The same turns and mirrors carry the whole set onto itself and the rows of a family onto each other. Which other rows belong to the same family as each row named below? List them in the order they appear above.
These 20 rows form 5 families of 4 rows each.
E: -37, 10, -30, 52, 15, -25, -33, -47, 14, 0, -11, 6, -32, -10, -15, -23, -10, 22, 9, 29, 8, -34, -22
V: 21, -36, 0, 9, 12, -28, -27, -20, -5, 21, 15, 7, -41, -24, -19, -32, 32, 6, 13, 4, -6, -31, -25
Q: -13, -41, -5, 21, 34, 5, 12, -23, 23, -27, -2, -5, -10, -33, -27, -5, 15, 8, -22, -4, 34, -37, 25
Z: 3, 13, -12, 6, 53, -21, -13, -5, 12, -12, -33, -8, -33, 12, -38, 3, -45, -17, -6, 6, 14, -6, -7
K: -47, -5, -29, 48, 10, -22, -27, -40, 11, -13, -16, 12, -30, -18, -24, -17, -12, 36, -1, 16, 40, -35, -5
N: 36, -9, 2, 12, 3, -18, -29, -16, -41, 20, 11, 6, -32, -14, -20, -20, 11, 12, 6, -3, 0, -19, -18
W: 36, -22, 7, 11, 9, -25, -44, -18, -11, 20, 18, -2, -35, -22, -13, -30, 21, 27, 0, -7, 15, -23, -9
R: -38, -3, -23, 57, -1, -44, -18, -37, 27, -9, -2, 1, -51, -5, -25, -20, -6, 25, -10, 14, 34, -24, -11
F: -8, -37, -22, 20, 30, -13, 20, -13, 24, -12, -11, 1, -13, -26, -15, -31, 10, 2, -36, -9, 36, -22, 27
B: -6, 13, 4, 10, 47, -14, 4, -12, 5, -30, -14, 5, -48, 10, -49, 13, -37, -11, -10, 9, 11, -5, -23
D: 5, 10, 1, 7, 43, -18, -3, -8, -8, -10, -11, -15, -47, 18, -41, 5, -38, -14, -4, -3, -11, -20, -26
J: 17, 7, 8, 23, 34, -2, -15, -13, -9, -13, -34, -7, -30, 5, -43, 21, -35, -20, -3, 5, -3, -19, -23
U: -9, -29, -8, 14, 28, -2, 9, -22, 47, -16, 12, -10, -19, -30, -31, -14, 6, 11, -35, -17, 18, -18, 28
H: 29, -7, -1, 9, 22, -27, -47, 4, -18, 16, 14, -6, -43, -8, -20, -32, 23, 9, 0, -6, -10, -26, -14
T: -38, -13, -40, 48, 10, -22, -16, -48, 31, -18, 0, 14, -39, -8, -8, -20, -14, 19, 13, 12, 18, -27, -8
A: 23, -13, 11, 20, 29, -4, -47, -14, -26, 28, -3, 5, -35, -19, -34, -30, 31, 3, 5, 2, -1, -18, -17
G: -29, 6, -13, 62, 11, -29, -40, -34, 13, -26, 4, 22, -35, 5, -18, -8, -5, 25, 6, 29, 23, -27, -8
C: -1, -16, 11, 10, 32, 3, 29, -24, 10, 2, 4, -3, -6, -33, -25, -14, 4, 10, -35, -14, 29, -29, 23
M: 2, -41, 5, 22, 38, -5, 19, -5, 18, -6, -9, -5, -8, -25, -29, -14, 7, -11, -27, -8, 17, -31, 37
Y: 11, 16, 5, 14, 54, -2, -7, -3, -14, -24, -14, -1, -32, 19, -36, 7, -20, -9, 5, 4, 2, 5, -17

The rest of the family of Y: N, F, T
The rest of the family of M: E, W, B
The rest of the family of U: R, J, A

